The same turns and mirrors carry the whole set onto itself and the rows of a family onto each other. Which other rows belong to the same family as each row named below? List them in the order they appear above.
These 16 rows form 4 families of 4 rows each.
Q364: [ -8.7  31.0  13.4  38.8  -3.8  -9.2  31.1   7.5  27.7 -21.9 -19.2  20.0
   6.2   9.9  -3.7  32.5  35.9 -13.0  -4.9   9.0 -10.4   8.7]
Q197: [  6.2  30.9  16.5  -9.2  -5.9  18.1  34.1  -6.9   1.3   4.4  12.8   6.5
   4.7   2.4 -17.5  -3.1  21.7  17.6  -5.9  22.8  40.0 -11.2]
Q639: [-22.5  10.8 -13.5 -12.7 -10.6 -10.1  31.7 -23.4  11.6 -12.4   4.5   5.2
  48.1  25.7   7.0   7.0  40.5   1.9  18.1   8.0 -14.2  -0.3]
Q200: [ 15.1  34.8  30.0  -1.3   6.3  26.5  38.8 -20.1   6.9  -8.8  13.6   0.4
  29.7  -3.0 -13.1  -2.4  19.5  18.9 -11.7  38.2  20.4  -7.6]
Q451: [-27.3  -6.9   8.4  -0.8  13.9 -26.7  38.9 -17.9  14.0 -16.3   2.4  18.0
  48.8  19.4   4.5   6.3  33.3   0.6   6.1  11.8 -15.3   0.4]
Q8: [ 22.9  25.8  38.1   1.0   7.8   7.9  29.2  -0.3  14.5  -4.8  11.3  18.5
   8.3   4.7 -19.0   2.0  25.8  -7.2  -5.5  31.6  25.9 -14.7]
Q918: [ -7.2  -7.7  16.5  15.3  22.9   7.0  35.3  13.4   8.1 -20.8  18.1  11.1
  45.6 -38.8  -8.2  14.7  10.5  -3.3  -4.1   0.0  15.9 -16.1]
Q267: [-15.3  17.5   8.2   5.1  -8.0  -5.4  39.2 -33.1  15.6 -21.6   0.3   1.7
  53.9  24.3   9.6  10.5  31.4  16.3  -0.6  26.0 -20.8   6.4]
Q507: [-34.7   6.5   7.4  17.6  12.8   8.7  51.0  11.7  24.5 -25.7  11.2   3.2
  57.2 -31.5   7.9  24.1  20.0   1.3   6.0   9.0  25.3 -23.0]
Q917: [-15.2  -0.3 -10.1  11.6  10.4  13.3  45.5   5.9   7.8 -27.6  13.5  -1.0
  39.4 -37.9   8.2  18.2  17.5  10.2   5.1 -14.2  21.9 -25.7]
Q951: [ 17.9  22.0   7.4  -5.5 -14.1  27.5  35.2   7.4   0.7  12.2   5.8   4.2
   6.0 -12.5 -13.7   8.6  20.8  -0.4   0.8  27.9  29.9 -11.4]
Q532: [-22.2 -24.4  -7.5   6.4  -1.3  11.5  46.0  -1.1   1.2 -19.0  14.7  -0.5
  35.0 -35.2  -3.2   6.0  18.2   7.6   7.7   4.1  26.7 -18.1]
Q31: [-18.8  45.2  17.0  36.9 -13.5  -2.9  39.9  16.4  42.8 -19.2 -17.1   3.0
  15.9  -5.4  -3.0  31.5  36.3  -5.4   0.9  24.5  15.9  -7.0]
Q109: [-14.9  35.4  -5.1  31.6 -21.0  -4.2  31.3  11.0  19.6 -15.4 -27.8  -3.9
   1.9  -1.3 -14.1  39.2  40.3  -3.3   5.9  11.4   4.9  -1.3]
Q584: [-33.4  -3.5 -24.2  10.7  -8.1  -9.8  39.6 -19.8  17.7  -4.2  -0.6   5.9
  37.9  20.7  13.6   2.6  25.8  11.4  11.7  -2.9  -9.6   4.9]
Q129: [ -2.9  28.1  -5.5  24.1 -14.9   5.4  25.9   1.6  27.8  -5.1 -32.6   3.1
  -2.8  12.7   6.2  26.2  50.0  -5.9  12.1   8.5   7.4  -3.6]

The rest of the family of Q31: Q200, Q267, Q507
The rest of the family of Q197: Q639, Q917, Q109

The same turns and mirrors carry the whole set onto itself and the rows of a family onto each other. Which other rows belong to the same family as each row named below? List them in the order they appear above.
These 15 rows form 3 families of 5 rows each.
Q537: [ -1.4 -20.0   5.4 -18.7  37.5  -6.2  -1.7   5.8 -36.1  -0.9  -5.7   2.8
   6.4   9.8  -1.4   0.1 -11.0]
Q976: [ 19.0 -22.8 -14.3  -9.7  -5.7  -4.2  13.9   2.2  -2.4  -6.8   2.4  -6.7
  -2.4 -10.2  -6.9 -13.2   3.9]
Q690: [-14.5   4.0  19.4  10.2   4.0 -11.8 -12.1 -19.9  22.7  -1.4  18.6 -18.5
   6.4 -25.2  -3.6 -28.8  -4.4]
Q967: [-16.2 -14.9  -3.2  -9.6  30.9   3.6  11.0  15.2 -37.1   8.5   1.5 -10.1
  10.4  12.4 -10.4   1.2   1.6]
Q892: [ -5.0 -14.4   5.0   8.6   9.8  -8.8  -5.9  -9.2  41.1 -15.2  23.9 -22.5
  -1.0  -1.2   3.8 -15.8 -13.7]
Q580: [-11.6   7.7  13.8  15.1  12.2   9.1  -9.5 -13.8   6.6 -27.1  52.3  -9.0
  15.9  26.3 -19.7 -34.4  -8.9]
Q79: [ -0.2 -26.1 -10.1  -1.5  -1.5  -5.6   6.1   6.6  -0.8  -5.5  19.5  14.0
   5.4  -5.5   6.9 -36.6  20.7]
Q491: [ -6.9 -31.7  -4.3  -8.0  37.0 -12.0 -18.9  17.1 -19.6  12.3   7.3 -13.1
  -3.8  24.4  -2.9  -6.9   6.6]
Q528: [  6.6   7.6   0.7 -11.0  36.8  -9.1 -11.2 -13.8 -37.8 -14.7  22.2 -18.0
 -16.2  19.4 -38.2 -26.2  -5.9]
Q305: [-23.8  12.9  20.6 -10.9  15.1  11.3  -7.5 -22.7  -5.6 -13.5  53.9  -6.3
   7.6  12.5 -20.4 -10.4 -20.3]
Q896: [-21.9   4.8  14.8   7.0  22.5   9.3 -15.5 -21.5  -8.9 -28.2  58.3 -23.0
  21.6   7.0  -8.3 -37.3  -2.8]
Q349: [ -9.7 -30.5   9.0  17.1   6.8  -0.2 -13.1 -25.4  24.4 -16.9  30.5 -24.2
  -1.7  -7.3   5.8 -32.6  -7.8]
Q815: [ 11.1 -46.0   1.0  -7.1  -3.5 -10.4   4.2  -9.7  -2.4 -10.5  -0.9   2.4
  -3.4  -0.1   0.3 -21.3  -5.3]
Q206: [ -0.8  18.6  12.3  -6.2  47.7   3.9 -19.0  -8.1 -44.5 -13.4  22.3 -13.6
  15.7   2.2 -17.1 -22.5  -3.2]
Q176: [ -7.0  20.9   6.8  18.2  47.0   8.9 -15.4  -6.6 -32.7  -2.7  15.8 -18.6
   1.9  13.0 -31.1 -29.9  -0.5]

The rest of the family of Q537: Q896, Q349, Q815, Q206
The rest of the family of Q305: Q690, Q79, Q491, Q528

